In the data rows, 128 means zero.
Some points, one per row:
[ 86 189 146 138 170  94 140 105 167 141 100 163 159 158 163 137]
[108 124 157 149 108 151 103 155 140  99 131 173 154 140 143  82]
[128  86 126 144 104 155  74 161 103 119 125 131 126 111  91  86]
[144 114 104 141 130 101 169  96 121 118 170 108 117 121 126 141]
[162 143 159 184 160 117  95 110 149 141 140  61 136 164 105 152]
[135 100 109 149  91 138  92 177  85 140 167 113 164 142 111 104]
[113 106 154 111 169  97 121 101 141 133 115 116 112  97 122 130]
[124 120 117 155 141 137 127 152 126 117 179 111 159 145 117 122]
[137 117 173 117 154 102 121 139 165 139  70 146 171 171 156 137]
[129 100 169  99 144  77 102 100 170  98 125 127  82 126  99  86]
[113 152 134 125 161 115 133 165 181 132 141 122 120 102 156 155]
[146 106  71 156 100 197 145 165  61 155 206 116 143 106 151 129]
[138 104 126  75  95  90 118  74 119 105  99 155  79 108  64 140]
[124 103  97 135 104 190 144 140  84 126 190  78 103  73 104 118]
[118 146 112 133 105 171 160 148 137 134 144 137 139 133 193 134]
[117 112 161 135 137 119 126 140 146 134 138  98 159 169  95 116]
[132 181 149 116 126 118 136 155 177 153  79 160 132 132 176 167]
[176 221  92 242 157  27 157  55 165 171   0 231 179 255 163 193]
[117 129 148  75 144 123 164 139 155  95 131  98  98  77  94 168]
[166 179  84 215 152 113 128  50 147 155  59 208 150 181 149 152]
[154 134  95 104  97 146 133 154 121 106 126 146 138 107 171 123]
[127 126  72 152 100 168 104 187  83 134 205  95 147  82  48 125]
[132 208 132 163 165 111 170 165 189 151  79 149 159 141 188 181]
[145 111  81 112 102 139 112  76 102 121 126 126  92 103 124 148]
[148 124 152 150 138 129 106 118 137 105 110 105  91 104 116 109]
[120 174 126 132 127 103 146 115 146 132  83 153 113 167 176 178]
[125 150 143 150 165 129 124 122 160 148 135  77 132 143 131 148]
[126 103  47  89  98 194 133 145  86 134 175 139 155 106 153 107]
[ 95 131 103 108 126 131 118 172 133 116 102 183 126 112 121 132]
[121 150 144 131 127 114 168 126 173 141  87 154 152 144 192 165]
[155 179 121 166 168 159  59 152 134 156  94 129 124 164 179 125]
[136 172 145 135 158  85 165  99 157 127  48 164 115 155 154 146]
[131 134 141 121 155 123 137 130 138 130 118  90 134 136 126 122]
[123 116 125 135 146 143 132 146 100 139 172 101 143 131 130 135]
[134 138 148 167 195 115 130 112 165 143 119 122 109 152 111 149]
[192 124 105 126 151  60 184  69 133 121 119 164 100 150 154 162]
[175 136  99 174 143 102 173  84 131 118 133 146 151 150 115 124]
[ 46 157 147  45 153 131 133 172 179 101  50 134 138  82 170 179]
[111 118 129 114 134 156  97 162 134 124 103  69 107  99 118 142]
[ 47 133 153  58 155 148 141 139 156 122 132  76 101  73 120 189]
[126 131 155 100  95 144 139 156 122 154 149 130 139 146 213 103]
[138 143 115 111 134  94 169  78 159 111 109 143 123 148 149 139]
[156 215 154 191 145  59 147  95 221 167  34 255 210 244 183 176]
[130 111 154  96 140 135 112  90 153 147 103 137 109 127 136 126]
[168 222 140 252 178  26 120  82 180 167   6 217 162 225 175 176]
[141 115 160  93 136 129 112 107 159 129 108 124 107 136 119 129]
[ 82 114  87  99 105 156 133 139  88 126 171 131 147 104 116 125]
[129 124 136 109 118 128 171 117 154 108 134 119 123 127 122 146]
[107 144 110 145 106 137 116 133 136 130 135 145 134 127 148 130]
[108 170 101 103 127  73 201 104 172 101 124 146 112 143 140 161]
[123 118 117  70 104 101  73  80 114  98 120 170  85 114 129 120]
[129 116  84 143 127 179 146 217  62 133 172 131 132 111  73  99]
[141 119 119  68  97  95 132  86 108 127 107 174 119 118 118 113]
[142 113 119 129  90 170 100 191  77 113 183 126  93 108 116 112]
[132 138 157 125 112 114  93 121 122 132 134 115 125 111 107 140]
[154  94 139  91 156  96 150 158 147 114 114  53  83  53 121 183]
[105  93 108 153 137 193 103 197  64 134 183 156 124 102  74  83]
[148 122 157 165 150 136 138 115 145 139 156  97 134 161 150  99]
[ 95  88 168  76 182 109 126 137 145 135 110  57  94  68 129 176]
[160 172 178 159 129  93 113  80 164 157  59 204 165 168 155 115]
[103 133 180 142 167  94 101 136 184 118 126 109 113 137 115 144]
[134 133  99 116 122 153 118 131 116 101 130 136 121 102 140 141]
[ 95  83 177  85 140 118 123 123 144  98 163  58 104  55 124 136]
[115  95 155 141 159 109 134  92 155 119 127 140 134 159 128 135]
[136 146 127 130 117 112 134 136 134 150  94 119 123 134 160 138]
[132 165 143 147 145 114 140 130 173 106 100 143 157 123 142 159]
[125  82 181 141 149 122 174  94 123 116 124  77 103 149 124 132]
[122 135  90  98 140 133 156 130 135 117 149 121 138 119 119 132]
[136 141  81 171 129 136 150 152 125 131 144 108 127 138 141 154]
[112 106  69 137  81 211 121 192  50 114 189 131 161  94 121  79]
[134 105  86 152 102 188 150 159  97 133 203  87 153 140 148 112]
[141 120 154 113 108 140  87 134  94 149 159  98 155 107 100  89]
[ 87 130 161 106 180 140 124 164 126  99 161  60  97  75 100 154]
[136 177 135 160  91 137  85 149 149 156 114 143 150 144 145  97]
[129  89  76 185 139 110 159  73 101 140 156 167 146 162 130 127]
[157 149 113 158  87 138  80 100  82 116 122 154  99 120 109 120]
[128 144 166 137 162  87 127 120 137 125 113 119 148 153 142 136]
[153 115 124 158 114  76 203  84 139 152 116 149 143 173 115 111]
[114 101 149 152 129 111 139 107 119 139  89 101  98 116 123 138]
[117 169 156 130 137 135 112 149 202 146 123 156 149 157 151 162]
[195 169 118 213 128  62 112  93 154 138  27 245 120 200 172 156]
[119 143 150 124 143 112 121 126 148 131 123 138 164 150 119 113]
[117 154 123 129 122 122 170 133 162 163  99 158 128 159 174 155]
[126 110  85 112 124 175 151 166  82 133 205 130 137 113  95  93]
[ 87 144 180  77 114 167 132 131 109 108 118  73 100  31 136 151]
[121 171 141 143 141 181 140 133 147 140 133  98 143 127 166 169]
[ 95 136  96 122 145 136 139 149 143 158 117 141 140 143 114 140]
[119 109 106 154  78 188 133 172  69 133 183 124 128 132 125  72]
Then 40 other points, each followed by its number:
[109 245 165 153 172  74 141 121 248 127   0 255 181 200 179 155] 0
[110 169 171 137 124 126 146 155 170 142  96 138 142 148 174 171] 1
[149 121 118 137  87 155 161 138 106 156 139 118 151 113 170 134] 2
[111 121 140 122 130 131 121 127 112  90 108 124 125  88  94 155] 3
[131  97 166 131 160 114 154 102 139 107 152 114 130 108  90 124] 4
[113 136 139 116 126  76 142  99 160  78 107 128 125 133 120 165] 5
[ 76 112 110 123  99 120  95 142 135 158 144 159 149 132 132 120] 6
[131  75  62 117 111 162 102 151  91  86 191 112 130 103  50  65] 7
[145 109 132 134 173  89 157  92 129 131  75 149 116 120 128 140] 8
[154 164 160 162 132 168  80 144 124 126 159 139 152 160 147 104] 9
[154 180 182 221 136  35 125  39 177 132  18 231 161 245 119  93] 10
[122 135 185 145 157  97  99 129 150 145 141  71 113 138  93 115] 11
[179 120 165 149 109 162 122 151 112 144 133 138 151 163 212 132] 12
[133 147 145 109 164 106 162 127 157 150  96  93 113 143 152 172] 13
[103 196 155 136 137 103 114 148 191 162  75 151 142 125 174 142] 14
[120 110  73 133  70 188 112 160  77 130 184  90 120 142 120 124] 15
[119  91  99  76 128 157 116 136 131 127 120 109  78 103  74 136] 16
[129 115 120 130 113 109 150 103 128 120 124 142 127 137 124 138] 17
[130 141 103 182 107 146 115 163 118 141 134 161 176 163 152  97] 18
[121 106 113 119 120 143 135 158 117 135 154  90 122 129  95 109] 19
[144 177 138 121 134 134 129 131 149 127 107  98 113 122 139 167] 20
[135  92 149 100 165 115 124 116 130 116 131  77 140 173 115 136] 21
[117 114 156 117 156  81 111 115 144 127  97  98 115 106 113 160] 22
[135  98 144 186 162 119 132 118 154 123 119  57 141 126 141 154] 23
[ 81 168 117  79 124 175 147 181 163 154 111 141 146  71 175 158] 24
[136 104 145 115 118 174 122 161 112 146 170 108 135 148 198 116] 25
[144 168 101 118 123 161 126 114 120 109 101 138 139  83 170 143] 26
[109 135 135 112 152 115 133 102 179 137 107 115 115 141  88 111] 27
[143 133 180 106 140 130 124  91 123 120 111 123 157 148 149 123] 28
[154  94 104 162 119 146 155 130 115 130 121 138 139 124 120 126] 29
[ 94  91  91 157 113 164  97 190  92 133 190 134 148 116  67 107] 30
[158 131  80 118  80 166 153 128  99 127 142 146 122 157 176 112] 31
[127 131  80  91  96 156 190 100 121 121 108 179 159 132 162 146] 32
[101  94 118  56 165 137 125 147 110 102 153  94 110  84 101 143] 33
[130  98 159 150 170  77 156 101 159 121  87  96 121 159  99 158] 34
[162 130  86 106  82 160 151  90 115 116 148 145 125 114 189 166] 35
[127  98 150 123 115 171 137 213 114 145 177 114 132 107  93 126] 36
[159 206 141 222 148  63 114  99 162 170  44 196 141 226 147 169] 37
[151 141 128 140 160 102 160  94 145 108 135 138 154 178  67 118] 38
[136 168 133 145 143 121 143 139 130 144 102 159 111 154 146 141] 39
Which of these numbered points is nearest to each point below, looking only along the 7 directions in which the first points spread most? Its number follows each.
[119 135  92 128 123 150 153 137 120 110 141 148 172  97 181 127] > 2
[143 180  85 114  96 145 134 118 131 130 157 161 121 164 155 107] > 31
[134 209 141 171 162  39 120  81 193 152  31 245 166 236 181 169] > 0
[108 119 133 111 127 142 157 152  89 135 163 115 100 117 117 100] > 19
[139 104 161 139 105 166  69 127  72 140 158 144 155 120 124  87] > 9
[139  97  73 164  93 181 111 156  83 119 166  88 130 103 140  94] > 15
[126  91 125 108 126 146 125 154  85 115 159 101 158 110  76 112] > 19
[148 234 124 217 178  62 134 114 172 148  68 183 154 215 150 146] > 37
[123 140 136 112 129 119 130 112 136 146  84 144 100 129 157 164] > 20
[131 154 155 138 141 138 103 122 129 173 112 105 110 118 119 118] > 20
[ 92  56  94  99  83 187 137 138  80 126 233 113 174 108  83  41] > 7
[ 66 187 162  11 118 139 113 197 181 121 114 144 103  70 174 141] > 24
[ 90  99 129  89 147 146 145 159 125 109 172  83 103  60  78 146] > 33
[ 92 121 144  87 130 118 114 140 152  94 107 113 134  86 121 134] > 3
[ 58 183 175  41 136 166 131 185 153 132 113 139 119  65 131 143] > 24
[111 127 120  98 103 139 104 142 139 135 146 158 127 140 135 102] > 6
[115 128 181 127 132  95 125 103 160 131 116 109 132 139 152 120] > 28
[101 130 217 171 193  96 149 142 151 153  96  42  98 119  59 155] > 11
[141 135 103 116 165  82 104 106 100 119 141 118  78  86 103 114] > 3
[149 148 135 132  94 150  93 118 114 148 109 168 151 160 152 119] > 9
[131 144 124 116 110 130 104 136 133 113 144 138 165 136 129 114] > 6
[111  98  82 104  80 185 135 193  61 130 186 131 129 103 148  91] > 15
[ 60 158 185  14 109 130 110 178 156 124  77 158 140  96 186 144] > 24
[107  87 134  98 122 129 111 146 107 137 141 104 150 142  90  89] > 19
[147  92 158 139 144 142 169 126 128 144 117 103 127 136 110  77] > 21
[152 143  92  91  84  98 158  98 145 112 122 149 169 148 189 147] > 32
[135 211  94 207 180  81 147  88 191 143  44 169 115 180 173 209] > 37
[141  67 141 104 106 170 121 172 123 146 171  73 151 121 172  71] > 25
[107 116 177  90 136 110 108 102 146 113  85 117  86 116 140 156] > 22
[148  73 158  60  96 125 128  94 128 107 133 125  87  94  90 103] > 16
[147 142 176 121 131  96 102  85 135 109 107 128  90 121 163 102] > 28
[176 136  62 106  99 158 133 117 102  98 136 133  97 124 146 169] > 35
[106 122  85 141 162  83 142 113 130 130 147 124 154 127 107 152] > 38
[103 153 149 146 139 116 129 145 151 171  82 148 163 132 169 143] > 1
[136  95 145  75 135  70 142  52 137  80 115 122 104 129 126 121] > 5
[133 151  93 138 127 131 155 138  79 134 130 106 119 126 171 148] > 2
[161 145 132 145 150 112 177  97 136 115  87 133 106 155 146 175] > 8
[102 127 181 119 133 143 117 142 147 118 139  82 127  96 131 128] > 21
[157 153  92  83 113 131 132  67 108 123 118 135  92 123 154 134] > 35
[104 154  93  97 106 132 128 145 154 131 148 163 148 138 139 100] > 6
[144 122 101 146 127 184 133 140  88 131 140 152 164 168 139 112] > 18
[ 93 105 157  71 137 180 132 162 163 121 107  98 103  40 170 135] > 24
[165 133 184 208 162  90 109 108 127 133 107  79  97 155 107 147] > 23
[120 186 144 145 115 108 136  92 153 140  89 143 156 159 159 145] > 39
[125 165 157 140 171 107 145 131 171 123  84 154 132 148 170 154] > 1
[142 193 174 143 167 126 147 123 178 101 102 123 148 146 130 138] > 1
[126 126 152 151 138 103 151 120 132 129 126  95 130 146 140 106] > 21
[105 116  58 141 130 170 125 169  71 124 170 155 141 123  48 104] > 30
[156 223 123 188 180  55 151  66 147 154   0 223 178 232 178 160] > 37
[123 126 115  81 141 130 144 140 119  89 140 126 105  93  82 147] > 16
[ 44  90 197  57 151 156 120 160 159 126 146  39  71  20 117 162] > 33
[162 199 122 192 147  65 150  64 136 150  41 226 132 150 163 142] > 37
[136 103  81 162 100 176 112 146  72 109 165 101 131  94 100  97] > 15
[122 125 148 129  86 187  83 151 126 156 136  83 150 147 178  85] > 25
[113 114 123 134 145  78 118 110 152 108 113 108  72 114  87 148] > 22
[169 200  93 215 151  69  95  43 189 178  18 217 154 226 135 153] > 37
[137 152 132  98 125  95 123 106 168 106 107 142 102 105 106 154] > 5
[142 193  88 189 146  85 139 111 134 134  37 223 134 202 156 134] > 37
